128 stands for zero in the data rows.
Some points, one per row:
[132 102 145  91 130  78 128 146 135 128 176 131 111 167 163 120 228 159
 157 137]
[151 122 112 132 117 158  69 120 116  97  42 141 179 143 151  88  78 138
 147  92]
[ 56 122  56 164 127 188 112 116 165 164 145  82 139  59  42 131  62  71
  89 123]
[146 136 177 117 138 127 127 122  85 107 158 120 105 151 191 129 187 156
 180 165]
[149  96 120 129 160  95 164 152 114 125 102 129  93 181 172 173 153 123
 184 169]
[123  62  61 143 128 153  94 137 126  97  35 142 152 177 147 142  60 106
 100 144]
[110 158 176 124 100 172  89  67 118 113 200 134 158  79  91 101  61  81
  84 156]
[153 129  71 142  75 179  86 145  88 131  82 126 174 178 121  74 129 175
 236  62]
[105 100  64 189 131 128 128 116  97 146  97 151 141  99 112 120 118 143
 126 107]
[121 127 116 118 128 133 120 102 125 136 171 109 123 107  93 114 139 124
  97 154]
[167  73 110 126 176 108  84 112 106  68 100 124 122 168 170 126 148 121
 144 129]
[162  64  46 129 170 112  95 111 134  97  20 133 135 168 154 124 104  86
 116 109]
[179  37  81 125 185 100 112 116 103  88  62 134 102 205 197 120 113 111
 128 145]
[188  75 141 127 188  96  67 106  87  74  52 128 139 196 190 142 142 119
 113 114]
[108 199 186 165 113 141 148 119 154 145 199  95 121  42  85 135 116 115
  48 162]
[125 162  98 121 122 119 173 168 158 179 149 155 115 104  88 111 151 143
 138 143]
[ 90 143 146 105  58 104 151 159 121 146 147 141  93 146 110 130 128 115
 167 149]
[ 45 176  94 127  27 144 153 112 155 164 175 132 194  84  60 150  25 113
  90 140]
[200  94 178 106 201  84 113 101  88  75  81 158  85 170 189 108 202 160
 146 121]
[ 97 123  98 123 100 116 190 107  98 118 157 149 119  40 140  77 117 149
 112 125]
[125 138 183 109 127 130 139 172 129 145 176 122 108 113 122 135 170 153
 146 139]
[117  99 151 118 132 111  81 104 128 120 197  81 153 108  93 129 131 110
 109 160]
[119 109  77 153 151 142  95 125 157 118  71  92 129 114 123 118  71  90
  78 127]
[ 81 178  90 149 159 155 101 110 170 152 188  74 158  45  85 140 114 107
  78 156]
[171  77  69 145 151 102 107 138 114 107  22 150 129 185 177 149  85 119
 129 132]
[187  87 120 141 171 146  98 137  91  74  84 139 115 184 193 153  86 103
 122 137]
[169 137 180 105 134  84 146 156 126 142 186 141 103 147 122 145 210 169
 156 164]
[110 172 242 109 124 141 122 102  94 141 190  89 106  82 128  88 209 138
 135 163]
[148 109 175  92 133 102 155 138 126 144 174 118  75 150 196 161 172 117
 184 171]
[ 98  90 155 150  94 136 164 101 101 155 112 128 120 114 120  73 133 174
  95 128]
[177 105 155 100 157 124 136 105 156 130 161 122  79 200 121 167 148  89
 159 155]
[133 107  93 139 124  80 184 149 131 135 135 163 116 184 152 147 172 143
 178 154]
[100 179 112 151  85 156 156 105 168 155 195  97 156  91 124 137 110 152
  99 162]
[111 127 179  58 129 116 111 130 120 121 189 131 105 135 123 138 181 112
 157 149]
[ 94 162 137 113 110 124 127 120 135 168 252  91 124  73  72 132 154 123
 129 125]
[124 113  72 150 121 110 112 130 143 148 203 143 158 123  97 146 133  98
 121 140]
[103 129  98 139  87 141 120 103 145 139 128 126 182 123  78 126  89 119
  99 124]
[ 76 133  53 144  94 150 140 126 161 157  72 137 154 102  65 149  35 105
  77 113]
[ 82 126  84 140 156 113  89 150 136 172 154 129 131 114 125 141 145  96
 108 119]
[146 123 193 101 134  85 158 124 107 135 110 164 107 174 181 137 180 166
 167 138]
[101 191 186 120  87 141 169 137 172 183 242  79 133  72  46 143 141 130
 126 146]
[ 87 146  51 168 124 144 105 112 162 149 110  95 127  87 112 140  60  97
  89 156]
[145 154 125 146 143 158 110 133 142 122  26 129 166  95 162  92 125 147
 128  94]
[ 73 152  94 156  96 156 167 118 119 135  95 126 149  67  97 119  60 127
 107 105]
[110 129 153 118  66  96 179 144  80 114 159 155 124  21 160  64  97 160
 128  93]
[165 143 122 142 148 126 123  88 140  92  40 125 173 119 173 107 143 126
 108  73]
[172 133 123 128 161 150 121 112 116 110  78  98 128 171 162 140 104 134
 113 152]
16 more points follow, each with its number after it:
[ 78 153  85 144  80 135 206 176 170 190 113 139 134 105  76 159  84 172
  99 151] 0
[ 93 171 102 154 120 150 169 130 179 167 205  84 149  75  56 116 152 130
 126 148] 1
[143 116 123 133 159 139  80 124 130  94 102 107 126 148 130 126  88  76
  70 149] 2
[166 140 198 106 183 162  94 137 110  99 139  97 132  94  93 120 147 129
 112 132] 3
[111 141 103 153 123 165 103 118 116  96  76 145 192 134 130 108  66 144
 123  99] 4
[209 152 213  78 148  85 149 127  84 116 123 191  97 182 175 132 214 173
 147 140] 5
[148 110 141  84  91  97 150 163 130 142 111 156 113 176  95 152 183 195
 149 138] 6
[166 117 145 117 199 124  56  87 148 107 138  96 123 178 153 104 165  92
 103 161] 7
[176  72 161 115 181  80  94  98 107  67 134 100 108 182 200 102 197 104
 122 153] 8
[159 113  71 155 156 135 108 116 133 109  62 165 144 156 145 167  53  88
  98 120] 9
[162  72  26 145 185  90 119 130 119  71   0 166 136 230 140 150  89 106
  95  92] 10
[206 106 162 128 190 104 130 126  78 103  91 137  86 203 185 125 139 123
 133 130] 11
[140 142 108 108 137 117 141 126 141 117 110  99 136 131  68 145 134 123
 117 132] 12
[160 110 162  95 141  88 145 135  92 101  97 140 105 192 140 122 154 148
 138 118] 13
[211  74 123 119 166 128  95 116 128  88  56 142 119 166 172  92 171 106
 154  89] 14
[165  93 149 108 226 109  75 106 159 124 166 107  84 192 140 127 164  57
 117 137] 15
Which three of these numbered points are nearest to each point below, ignoring the 2 directions in which the first points spread most? Their numbers follow each, nearest first.
[145 115 105 141 179 144  57 115 112  83  39 125 128 138 132 102  87  83
  76 115] > 2 3 11
[101 128  77 108 120  92 208 170 146 154 158 132 120 151 111 179 151 164
 157 135] > 0 10 6
[143 173 153 115 103 118 158 153 107 114  40 175 123 162 132 202  51 132
 138 126] > 5 9 13
[ 87 143  74 117  39 139 207 169 196 197 147 160 151  99  56 164  77 187
 128 143] > 0 6 13
[112 141 131 102 107  83 140 170 128 137 141 172 129 158  79 166 153 173
 141 136] > 6 10 13
[166 113 134 104 156  85 104 146 120 120 190 157 115 141 136 144 167  89
 174 119] > 9 14 10
[145 142  64 189 168 132 118 136 156 141  68 143 156 119 160 116 134 159
 129  80] > 1 14 4
[ 90 159  56 144 107 144 134 141 165 172 124 127 151  45  61 157  83 103
 103 144] > 12 9 1
[ 64 147  87 131  73 179 127 120 176 162 164 110 149  63  65 118  92  99
  82 107] > 14 13 1
[174 131 158 127 173 171  48  93  90  62   4 139 136 137 185  75 126 139
 122 108] > 3 4 14
[141  89 141  78 135 100 141 134 143 117 168 168  96 188  98 136 160 127
 151 135] > 10 13 12
[163 105 123  84 179 143 114 118 134  76 115 117 112 183 147 136 146 106
 104 124] > 2 12 11
[ 96 135 140 115 136 127 144 168 114 113   0 161 120  85 140 173  86 132
  64 185] > 5 0 13
[148 100  89 148 176 112 106 132 128  97  31 164 115 175 132 129  79 104
 115  62] > 13 10 11
[ 58 180 128 122  78 103 148 134 172 172 169 126 131  91  53 166 119 161
  92 179] > 6 10 0
[150 135 146 168 205 163  15  81 137 112 171  83 112 144 123  94 148  86
  73 163] > 7 15 2
[139 148  66 139  85 184  93 167  60 102  45 185 194 132 153 111  92 157
 231  35] > 4 5 13
[168  84 159 101 194 102 113  84 154 126 171  77  93 209 145 144 168  61
 122 139] > 15 7 2
[162 103  78 155 210 152  27 101 158 116 171 125 136 164 120 118 126  53
 104 141] > 15 7 2
[ 99 181 171 115  83  89 127 166 132 150 154 171 123 129  71 153 148 179
 121 135] > 6 13 5
[105 123 118 101 104 111 108 135 118 135 156 121 139 121 138 105 132 120
 110 128] > 13 14 4
[112 146 122 143 116 127 182 143 149 135  39 123 142 128 180 191 101 114
 105 178] > 0 9 13
[158 113 112 140 166 177  70 119 170 121 142 109 152 163  92 121 126 103
  89 170] > 7 2 15
[105 167  90 135  85 112 163 182 144 176 121 124 126 137  86 152 124 142
 133 150] > 0 6 10
[101 136 100 168 107 168 116 160  77 112  33 120 179 102 148 121 105 118
 234  63] > 4 14 13
[126 112 159 118 108 119 129 154  88 141 227 123  96  11 160  63 163 164
 148 126] > 14 4 11
[131 135  74 127  87 195  84 171  88 125  66 157 173 142 119  80 116 175
 237  29] > 4 14 6
[177  73 136 110 187  95  92 146 121  90  98 119 109 165 145 112 197 130
 156  99] > 14 12 1
[126 108  81 189  91  92 144 138 120 149  86 184 178 119 117 136 106 173
 136 103] > 6 0 4
[101 120 130 147  95 110 186 161 130 152 123 168 114 161  98 132 125 151
 159 119] > 0 6 13
[143 138 178 106 116 115 137 133 106 141 191 145 104 155 143 154 180 130
 162 140] > 9 13 11
[104 154  81 150 111 180 135 147 103 122   2 164 152  88 118 111  32 142
 110  99] > 5 4 13
[130 155 126 136 123 150 149 171  85  93  55 188 153  73 154 130 117 149
 203  24] > 4 5 13
